A single turn carries every row of the set below to another of its rows. Some are shown first; where does it send the rows asked next?
Z_870: [35,-29,0,-3,-2,22,7,-40,-4,-26,-7,-30,5,11,0,-15]
Z_907: [12,-5,7,-11,17,-4,-7,3,12,0,-20,-24,9,25,-23,-25]
Z_770: [17,-29,8,5,-6,21,-11,-38,-20,-31,-24,-33,12,7,18,-22]
Z_994: [17,-11,15,-3,22,2,4,0,-4,-7,-37,-21,23,4,-10,-32]
Z_971: [-19,-20,-18,2,-15,25,-6,-36,20,9,-12,8,-2,-2,15,8]
Z_973: [-15,-8,0,-15,0,15,-4,-41,7,21,-12,9,18,5,15,5]
Z_195: [3,-12,-9,-6,-8,20,-8,-25,-21,1,-23,-48,-22,-35,26,11]
Z_400: [24,-21,-14,-16,-2,30,-5,-40,-8,-20,-5,-36,9,16,11,13]
Z_47: [14,-22,-11,9,6,40,-30,-15,-1,16,-2,-38,-26,-25,19,12]
Z_830: [-5,-7,18,-9,-5,-9,-3,5,13,-17,-22,-18,14,19,2,-31]
Z_562: [-21,-10,-4,-7,-21,37,4,-10,19,15,-1,3,-6,-19,8,2]
Z_167: [0,-6,22,1,10,8,-17,27,21,23,-3,-29,-15,-5,10,-5]
Z_465: [2,-9,12,14,13,10,-30,8,13,33,-31,-24,-3,-31,7,-24]
Z_979: [-18,-3,13,-23,-3,22,5,-15,9,21,-2,9,15,-18,5,6]
Z_707: [20,-23,0,-7,-20,33,-9,-43,-13,-22,-17,-26,20,-2,-20,-11]
Z_572: [-3,1,11,-4,7,10,-40,19,12,25,-18,-45,-7,-20,5,-3]
Z_914: [19,-22,4,3,-14,36,-25,-24,-4,-2,-5,-53,-13,-31,30,8]
Z_603: [21,-11,22,-12,5,13,-5,-5,18,1,-6,-18,29,29,-16,-10]
Z_570: [2,-24,5,16,-21,29,-36,-16,-14,-9,-26,-50,-14,-29,8,6]
Z_844: [-6,1,12,1,1,12,-13,23,-4,18,-38,-46,-10,-21,-8,-10]

Z_572 turns into Z_907
Z_167 turns into Z_603
Where do these go?
Z_465 turns into Z_830
Z_570 turns into Z_844
Z_973 turns into Z_971

A single turn carries every row of the set below to another of its rows. Some are shown first; where does it send the rows asked next?
Z_821: [-2,-12,-7,-9,20,-15,16,-23,-17,-16,0,6,-1,1,29,8,2,-26,26,27,14,-8,3,-19,-24,-5,21,9,-2,-4,-13]
Z_958: [-16,-5,-5,7,1,-5,13,-4,5,-7,-3,6,-2,-46,17,15,13,-7,-4,10,-5,22,-1,7,-3,-7,-42,-28,36,2,4]
Z_640: [-14,22,-7,-25,12,-5,-37,5,3,13,-9,0,-13,-7,9,3,6,8,-4,-17,27,-20,-14,16,-8,-29,18,-13,-1,20,-25]
Z_889: [15,6,25,16,5,14,13,-8,1,-8,5,-11,-31,3,42,-6,18,-12,-23,35,0,9,-8,-23,-9,5,12,-10,-12,-9,-14]
Z_579: [8,32,-7,19,0,-5,11,-41,19,-3,-11,27,15,-13,15,12,33,-9,2,-19,-7,21,-1,-8,8,-31,7,0,-5,16,8]
Z_215: [12,29,-24,15,-4,-10,-17,23,-12,23,-8,16,-1,8,-1,-15,-12,-1,-7,6,11,12,34,-25,-7,3,23,-3,15,-7,1]
Z_739: [7,-2,-17,-1,2,-14,-21,9,28,9,-11,-24,-5,7,33,12,0,8,-17,-15,-10,-9,-10,13,10,-24,0,2,22,36,2]
Z_53: [9,9,-12,-3,-13,-21,-11,10,3,-38,-24,-8,-13,-18,5,-17,3,1,11,1,4,8,-13,14,34,19,6,11,-8,16,-10]
Z_509: [-36,-8,31,-6,2,6,-7,7,23,22,-20,6,-4,10,9,23,-13,-11,2,11,12,-4,9,18,17,-2,-14,-14,-4,-13,-17]
Z_927: [9,15,20,24,-2,-31,23,-9,0,12,0,14,25,-32,-5,13,35,-1,-7,5,-15,3,5,27,-2,-13,-14,-12,-17,-9,10]
Z_687: [-9,5,34,18,8,9,9,10,-3,-6,21,13,-29,-19,2,11,27,-2,8,-18,27,8,2,9,-10,12,7,3,-6,10,29]
Z_759: [0,2,-2,0,9,3,8,-14,-7,-1,-3,-11,26,-12,-4,0,5,0,66,5,2,-18,-11,-9,-2,-19,-2,-16,20,10,5]
Z_785: [4,9,-13,14,-8,-9,-12,-14,6,2,-1,4,-16,-20,19,-30,-1,7,-22,14,18,21,-22,-28,-15,26,11,-34,-1,-14,0]
Z_657: [-23,26,12,-7,-6,-7,17,17,13,-5,-26,1,-13,11,17,-9,-9,-16,10,8,27,16,-8,30,23,-15,-6,12,-7,21,-4]
Z_530: [4,-6,22,12,16,-32,-20,-22,5,-3,12,4,-1,-5,23,7,-6,-11,2,15,10,-8,-4,18,-46,3,8,-3,14,-23,-1]
Z_506: [19,15,-17,-13,17,18,-2,14,-8,15,9,2,-3,1,-5,-8,-2,9,-17,11,-2,-17,7,-2,-33,16,-14,3,13,-34,6]
Z_513: [-35,-7,7,-17,8,14,-3,2,-6,-10,-4,30,-5,-29,-1,-8,7,27,-19,1,16,-19,-7,10,-14,1,3,-6,-28,17,-14]
Z_522: [25,12,-14,-8,17,-5,18,-28,22,25,7,7,-8,-14,2,12,22,8,0,16,15,-4,8,19,-11,-36,-17,7,-10,-25,3]
Z_906: [2,33,-9,13,4,22,-8,1,-11,-16,-9,22,19,2,7,-8,10,-5,-14,-27,-24,10,0,-26,-16,21,12,-3,18,5,9]
Z_393: [-6,34,16,26,8,-7,3,21,0,9,-1,30,19,-17,-17,5,34,-12,-14,-5,-1,19,16,-19,8,-12,29,-3,-8,2,-9]
Z_514: [-6,3,23,18,29,-5,15,-10,5,6,1,-19,37,8,-6,1,17,-3,24,3,5,-4,12,21,-7,-32,-3,20,13,12,-9]
Z_257: [-3,-27,9,-3,-3,-8,-37,-1,12,-11,-19,-6,-4,-18,-4,13,-1,6,2,2,-9,-9,2,3,25,29,0,-15,-9,-15,-24]
Z_109: [16,22,23,25,-5,33,3,-1,9,5,3,-24,-5,-7,11,-13,20,14,19,9,-10,-1,-21,-14,13,-7,-14,-37,9,6,3]
Z_60: [16,22,4,7,-1,1,-7,-12,-5,4,-4,-3,-16,32,-24,-6,6,0,0,0,13,-27,1,-3,0,0,44,15,-17,9,-7]
Z_669: [4,12,-34,0,-5,-13,-2,-26,2,4,-30,-13,11,8,-7,-2,-8,-6,-13,32,-18,-14,-3,-5,5,-19,-4,-17,22,-2,-31]
Z_5: [-7,16,-9,22,4,17,24,-3,8,10,-9,-21,19,-10,-12,-35,25,15,0,1,10,25,-4,-25,22,-10,2,-8,-4,22,-7]
Z_708: [27,10,-24,12,-14,-34,2,-9,-14,28,-7,1,3,-7,9,-5,-10,9,0,18,-4,-2,24,22,-15,3,-24,-9,7,-19,19]
Z_179: [-17,-27,-3,10,-4,3,13,5,16,-13,-8,5,2,-15,22,1,-1,27,-30,3,-23,-12,-4,6,6,5,-16,10,-6,33,14]

Z_739 turns into Z_179
Z_522 turns into Z_579
Where do these go?
Z_5 turns into Z_785
Z_687 turns into Z_60
Z_257 turns into Z_509
Z_393 turns into Z_215
Z_759 turns into Z_109

